In the rows, zero is written as 128.
A state moves one step at a time under one of 6 hidden systems, and each row is a state written as 18 numbers. Each run below is a few steps of one system.
H, path 1, 11 rows:
[[172 176 141 143 123 125 145 109 133 156 158 159 128 110 100 134  89 119]
 [123 145 147 133 118 107 133 127 183 162 186 141  90 114 153 144 119 128]
 [176 145 137 129 142 135 124 146 121 144 184 112 123 129 167 116  88 107]
 [151  94 133 114 115 147 154 132 121 152 170 160  89 149 160 129 107 141]
 [132  87 129 116 137  95 122 157 107 110 153  97  97 116 163 121  89 134]
 [151  86 144 121 135 130 146 144  62 132 139 134 103 146  97  86 126 132]
 [ 97  73 128 140 104  95 163 121 132 109 145  99 109 123 115 103 142 161]
 [124 115  89 121 138 116 111 137  85 117 162  95 148 116  70 102 126 126]
 [ 90  99 136 135 101 154 116 135 144 138 154 136 133 135  89  95 183 150]
 [136 112  90 130 102 139 100 120 156 101 138  74 164 115 149 115 147 111]
 [141 114  91 136 118 196  92 124 103 134 114 175 142 115 109 135 135 113]]
F, path 2 (11 x 18):
[[179 112 146 159 122 112 187 157 120 136 112 101 153 143 108 113  95  95]
 [132 146 146 115  84 112 157 165 104 124 166  98 125 114  90  94  99 121]
 [151 173 156 154 119 141 142 151 126 157 176 121 106 123 129  90 149  80]
 [155 170 147 135  93 163 135 138 160 142 178 149 122 130 169 121  98 144]
 [152 161 135  85 118 117  73 153 171 140 148 143  92 129 139 147 112 122]
 [134 161 145 122 159 143  67 122 102 104 121 137  99 118 178 111 127 143]
 [155 119  92 115 124 142 130  90 115 106  95 147  98 122 198 157 117 121]
 [125 107  73 134 163  78 120 138 122 106 115 140 105 112 128 172  83 137]
 [ 81 116  93 133 155 107 123 106  68 108 140 132  90 108  97 115 160 144]
 [121  98  83 181 143 143 169  85 139 135 149 138 132 128 139 127 174 124]
 [120  98  93 130 114 118 130 130 181 141 143 155 168 144  70 156 113 173]]
J, path 3:
[[146 111  90 142 151 100 104 113 173 126 210 107 122 142 118 104 154 166]
 [170  67 117 131 133 150 111 110 125 108 171 124 130 163 141  82 134 197]
 [173  62  86 150  89 152 107 112 152  89 107 139 120 111 153 122 109 162]
 [158  75 120 189 138 147  89 148 105 111  93 140  99  72 144 107 115  96]
 [122 115 167 184  91 171 168 167  92 125 103 135  99 101 156  86 137  89]
 [142 197 132 162  89 182 163 161 116 135 121 144 152 103 147 138  89  75]
 [132 178 135 107 121 157 101 177 135 181 160 143 124 117 114 143 131  48]
 [128 170 168  89 138 135 142 120 161 164 169 100 128 175 190 125 175  91]
 [155 147 110  44 143 153 135  84 113 137 126 132 176 185 170 170 111 137]
 [ 95  86  81  64 146  99  80 116 152 131  98 135 122 134 143 205 137 121]
 [ 68  90 122 136 200  74 134  88  92 105  96  89 113 126 157 128 180 126]]
N, path 4:
[[161 164 193 152 132  78 146  51 158 160 122 108 128  97  80 115 149  92]
 [128 147 190 152 139 101 145  54 130 108 157  72 131  99 194  87 126 156]
 [167 178 155 133  78 104 211  69 136 135 167 122 109 115 123 114 100 137]
 [141 143 176  99 129  76 119 116 135 157 210  83  97  81 142 116  85 107]
 [155 156 183  72  94 153 150 109  86 134 173  95 113 158 167  79 136 122]
 [179 112 109  77  97 102 165 113 163 131 175 115  87 161 187 147  94 141]
 [192 103 163  82 115 139 112 160  89 159 151 151 111 121 116 135  44 107]
 [163  73 153  86 129 133 118 143  90 140 119 110  68 153 153  96 166  80]
 [149  52  92 122 104 148 168 145 100  92 125 134 102 156 186 124  98 166]
 [150  68 108 140 106 125 149 189 112 160 139 171  99 107  62 145  83  95]
 [ 85  62 149 126 139 152  86 197  87 135 132  92 121 120 127  84 168  81]]
H, path 5 (11 x 18):
[[140 162  96 165 109 183 175 121  93  87  97 137 180 153 140 113 116 159]
 [ 57 164  88  70 108 113 101 123 122 107 113 149 106 108 129 180 134 139]
 [115 188 183 145 173 138  81 136 101 114 109 103 139 134 155  82 163 120]
 [151 147 137 109  85 158 194  44 133 123 103 131 159 166 155 136 150 151]
 [ 79 140  79 117 177  89  91  88 124 111 134 138 136  78 150 194  81 154]
 [128 163 229  91 157 138  73 139 104 170 112 145 131 138  92 107 133 112]
 [162 105 159 152 120 106 193  47 198 133 118  90 136 167 183 121 170 140]
 [155 125  57 124 161 108 124 100 104 127 142 156 177  96  93 194  21 149]
 [ 91 124 205  96 146 101  61 176 157 188 136 176  70 128  78 136 151 123]
 [215 125 173 175 127 106 174 113 195 118 127  43 151 172 181  69 156 104]
 [178 104  21 131 110 151 187  97 109 132 152 203 150 131  86 192  51 164]]
F, path 6:
[[140 122 166 151 109 127 140 100 174 131  92 150 106 124 184 143 124 136]
 [115 140 125  96 125  77  94 109 153 113 111 109 134  88 131 171  84 131]
 [106 126 169 127 166  97 118  92  80 135 106 135  87  98 110 114 142 119]
 [125  92 120 148 131 127 167  62 128 124 153 104 127 102 191 132 133 125]
 [146 115 105 113 149  84 141 104 147 157 152 146 144 122  74 177  80 136]
 [100  92 155 112 154 100 100 121 107 133 178 109  97 137  91  79 165 169]
 [176 124 111 141 135 170 132  60 123 134 150 102 167 141 154 104 164 113]
 [192  90 128 124 109 124 141 146 162 136 113 158 152 166  95 148  63 168]
 [123 110 128  90 119  97  66 173 108  97 137  68 117 125  88  85 142 124]
 [174 151 139 180 136 190 149 105  59 124 103 134 142 117 142  81 151  84]
 [161  88 109 140  57 144 183 169 170 127 130 148 116 125 158 157  65 129]]
Y, path 7 (11 x 18):
[[101 120 137 156 120 124 116 118 165 145 152 134  79  89 171 134 158 104]
 [122  96 142 117 108 148 118  98 122 148 107 115 156  85 122 144 126  75]
 [ 95  92 149 136 133 106 146 159 150 159 117 146  96 124 127 155 139 101]
 [ 92 120 144 113 154 112 119 123 109 127 126  75 153 109 161 132 132  89]
 [138 108 136 124 148 129 171 154 135 159 115 129 162 171 113 149 123 104]
 [ 94 120 115 114 142  94 119 166 149 107 145  87 137 150 159 137 122 150]
 [183 129 116 115 160 131 111 137 108 124 113 105 165 163 117 118 121 110]
 [130 111 125 158 136 134 144 153 156 111 125 139 128 176 157 116 130 184]
 [152 139  91 121 115 109 111 117 116  76  93  95 141 119 119 120 116 136]
 [146 139 142 161 143 148 122 153 104 131 102 181 119 151  86 107 128 148]
 [102 162 138 143 101 123 149 103 128  90 130 103 110 120 157  94 162 158]]
N, path 8, 11 rows:
[[136 160 113 154 143 114 152 129  96 114 135 144 116 111 131 132  87 131]
 [116 155 127 131 149 104 121 140  97 130 158 123  95 113 105 115 134 109]
 [110 145 117 111 134 136 122 135 108 109 169 109 120 153 150 102 146 158]
 [146 146  98 106 109 123 131 142 154 125 158 143 127 161 112 139 116 161]
 [152 123 138 100 136 127  73 145 140 143 136 133 133 130 105 130 111 130]
 [153 114 142 113 123 152 103 111 125 115  99 129 125 154 142 105 160 135]
 [154  97 104 141 111 120 134 104 154 109 102 148 112 124 143 144 111 161]
 [127 106 140 149 120 124 110 124 109 142 115 156 116  77  81 133 101 116]
 [ 82 103 153 136 124 130 123 116 110 124 127 106 109 111 135  95 182 116]
 [ 96 118 102 135  96 136 174 117 146 109 145 119 146 140 150 134 135 162]
 [119 138 134 127 117 120 128 149 161 168 155 138 151 112  84 161  95 107]]
Y, path 9 (11 x 18):
[[153 191 100  81 120  87 166 150 125  90 103 109  88 200 137 127 156 132]
 [130 207 109 122 161 179  89 134 106 110 120 157 191 152 152 142 100 168]
 [153 141 117  68  86 120 136  91 157 104 111 150 103 195 115 126 163 194]
 [141 197  87 149 163 116  69  91 146  99 120 157 120  99 145 157 112 152]
 [143 111 166 110 109 145 111  58 129 134 103 174 136 141  72 113 155 180]
 [107 171 121 171 131  68 141  76 176 117 131 140  78  85 132 146 146 141]
 [116 136 170 127 119 135 101  82 114 156 125 137 177  82  55 127 113 127]
 [113 132 178 146 114  83 166 124 183 166 171 135  70 125 113 117 157 127]
 [129 149 152 134 116 127 111 100 144 140 165  84 169  68 148 129  90  96]
 [165  79 172 115  97 126 143 156 159 181 146 151 113 142  95 133 100 112]
 [117 113 144 134 140  97 110 136 137 115 161  82  94  84 205 122  97 121]]
S, path 10:
[[170 160 136 116 106 124 144 128 166 143 124 108 155 141 130 143 114  94]
 [152 162 150 131 147 129 121 135 122 154 158 152 132 123 129 139  82 124]
 [137 152 137  84  96 122 117 127 161 138 145 136 104 126 156 151 113 122]
 [129 169 119 126 159 104 109 110 118 123 130 138 100 105 156 149 108 121]
 [ 91 138 142 103 118 111 149 117 117 120 136 141  92 130 149 139 126 154]
 [ 94 147  99 129 138  79 133 112 137 113 119 121 102 115 108 147 152 126]
 [ 92 128 138 122 148 120 145  97  85 126 149 121 128 134 105 102 157 152]
 [121 108  91 130 117 117 154 104 156 124 142 125 132 153 104 130 168 150]
 [141 124 104 139 137 147 102 107  98 120 134 136 153 121  82 107 132 148]
 [168  78 132 127  99 150 127 114 131 127 147 128 113 142 130  94 144 145]
 [166 124 103 165 120 136 112 130 145  94 112 115 141 116 146 117 112 139]]
S, path 11:
[[116 100 128  64  93 133 115 143  50 109 155 109 108  99 109 104  95 132]
 [155 103  71 138 145  83 155 125 133 105 159  76  86 139 175 122 152  97]
 [ 99 158  89 146 136 155 175 155  62  91 138 127 164 135 130 118  93 160]
 [126  91 102 125  86 137 157 173 112 151 136 146  88 128  77 123 156  75]
 [120 153 104 154 151 148  94 148 125 114 187  75 141 121 158  83 171 103]
 [147 131 109 147 121 208 180 122 100 134 116 168 150 171 173 133 134 129]
 [106 112 103 171 107 150  82 201 166 143 122 179 106  99  91 147 123 119]
 [121 135 169 113 127 165  71 120  93 121 112  88 121 101 174  83 170  74]
 [118 108 138 182 161 135 181 123 170 132 110 145 131 167 220 148 141 148]
 [ 67 147 131 134 106 139 108 175 129 125  52 165 174 104  66 171  99 126]
 [121  89 200  99 157 103  94 119 118 179 139  97  99 114 109 103 183  61]]
J, path 12 (11 x 18):
[[154 165 155  29 115 141 123  91  95 142 149 158  96 165 148 138 121 149]
 [ 92 141 129  65 123 100  75  85 175 124 125 129 118 104 195 192 108 155]
 [ 98  99 123  97 192  88  99  45  62 133 129 126  97  89 136 142 141 121]
 [ 26  94 138 137 130 115 180 101 107 122 130 155 112 124 136 147 135 193]
 [ 80 141  72 171 138 107 143  75 119 113 143 116 184  65  82 154 107 143]
 [ 94  95 114 180 164 116 125 159 126 166 188 164 109 127  30 103 166 146]
 [128 114 156 182  98 142 168 112 191 122 173  87 182 155 124  65 165 175]
 [245 114  84 144 124 172 118 108 134 129 135 161 166 155  78 121  92 145]
 [161  39 155 140  98 139  64 188 211 142 107 132 103 132 134 117 136 112]
 [211 109 172 172 133 132 162  96 108 109  75  79 117 127 202  82 128  82]
 [158 122 142 104  86 179 169 194  62 128  58 189 122 134 137 156  44 110]]

Name the system that made each run.
path 13 (2 x 18):
[[194 137 121 126  81 130 166 181 171 111  88 143 141 169 136 149  63 147]
 [142 144 139  99 130 111  64 176  93  73 104 127  89 119 152 113  73 170]]
 => Y
path 14, 2 rows:
[[ 89  82 161 146 162 146 122  93 137 175 160 132  99 127 160 113 215  97]
 [133 117 110 120 138 166 128  81 160 143 151 134 215 137 162 171  84 164]]
 => F
path 15 (2 x 18):
[[134 129  74  87  65 145 156  86  98  94 109 137 130 156  66 111 175 152]
 [ 95  72 117 140 152 111  82 131 200 159 194 162 109 108 134 159 112 175]]
 => N
path 16:
[[151 173 103 135 109 126 167 120 142  98 132 102 129 145 180 130 124 124]
 [138 139  96  94 144 153  75 167  88 126 138 144 131 131 116 137 102 118]]
 => J
path 17, 2 rows:
[[127 102  86  98 162  57 155  98  93 110 188  56 101 114 162 134 110 119]
 [132 148 160 127 137 164 183 166  78 163 199 171 119 168 122 101  96 155]]
 => N
path 18 (2 x 18):
[[124  97 153 140  93 128 194  97 140  90 112  97 116 175 179  84 171 185]
 [123 125  43  99 142  96 123  91  66  77 133 105 153 100  98 152  73 160]]
 => H
path 19:
[[ 99 139 174  90 136 116 113 135 111 123 135  65 155 162 117  82 175 125]
 [138 103  93 134 139 149 159  69 129 114 137 116 182 171 131 116 166 169]]
 => H
path 20:
[[124 150 132 147 142 147 169  85 145 134 135 136 171 147 173 146 118 157]
 [126 115  90  81  96  82 124 123 150 114 124 125 134 128  78 165  98 158]]
 => Y
path 21:
[[148  75 143 182 151 133 169  51 138 165 120 155 143 121 106 129 155 124]
 [125  54 128 112  97 103 128 112 182 134 157 105 170 124  89 135  99 168]]
 => F
path 22:
[[152 147 165 164 136 120 197 139 134 165 103 146 118 161 104 123 149  90]
 [ 64 159 142 126 102 118 137 152 147 105 143  91 160 109 154 135 103 153]]
 => Y
path 23 (2 x 18):
[[200  97 124 164 150 167  92  89 147 155 165 111 190 108 124 116 101 108]
 [188  83 141 109  88 187 110 122 146 140 140 147 158 122 175 142  53 143]]
 => S
path 24:
[[113 180 118 165 136 112 152 144 151 156 178 164 129 118  77 142 112 138]
 [129 164 135  81  87 155 102  95 123 149 170 128 116 108 111 119 156 106]]
 => S
path 25 (2 x 18):
[[110 135  66 127 120 105  96 112 213 114 104 107 169 136 107 171 170 126]
 [128 116 147 143 155 119  45 147 183 142  91 147 142 142  70 125 168 133]]
 => Y
path 26 (2 x 18):
[[ 93 129 171 216 167 128 129 113 132 132  90 171 126 115 100 101 161 162]
 [134 170 140  97  68  91 163  97 172 122 105  78 166 111  94 152 121  97]]
 => H
path 27 (2 x 18):
[[158 120  90 138 157  90 135 125 133 124 106 140  65 137 147 147 149 102]
 [ 89 111 131 143 160 165 114 100  89 114 105 135 180 118 142 124 125 157]]
 => Y
path 28, 2 rows:
[[203 142 118 116 150 164  95 120  66 132 124 150 152 121  96 119  81 107]
 [111 102 140 143 113 135 167 121 133 119 156 163  68 157 168 110 141 194]]
 => Y
path 29:
[[127  77  98  98 118 117 154 100 188 146 121 140 139 177 114 170 156 149]
 [109 122 130 126 171  95  89 135 141 110 119  95 186 157  79 117 135 173]]
 => F
path 30:
[[116 177 153  97 141 121 143 165  68 149 181  86 101 126 139  95 144  60]
 [ 95 111 145 151 130 176 208 117 104 143 184 124 143 169 184  95 156 158]]
 => H
path 31, 2 rows:
[[120 117 120  99 134 135  48 164 149 117 152  88 135 126 161 117 133 120]
 [161 125 114 120 131 130 144  88 103 106 125 119  79 153 173  98 172 127]]
 => J
path 32 (2 x 18):
[[115 109 126 143 137 102 155 145 147 153 220 118 105 132 129 112 118 150]
 [148 103 119  98 123 135 118 165 117 143 210 103 134 146 122 103 104 136]]
 => H
path 33 (2 x 18):
[[168 142 106 112 104 138  85 142 174 128 134 140 110 122 139 147 116 114]
 [146 104 151 123 126 152  79 112 137 126 107 151 105 119 163 123 130 137]]
 => Y
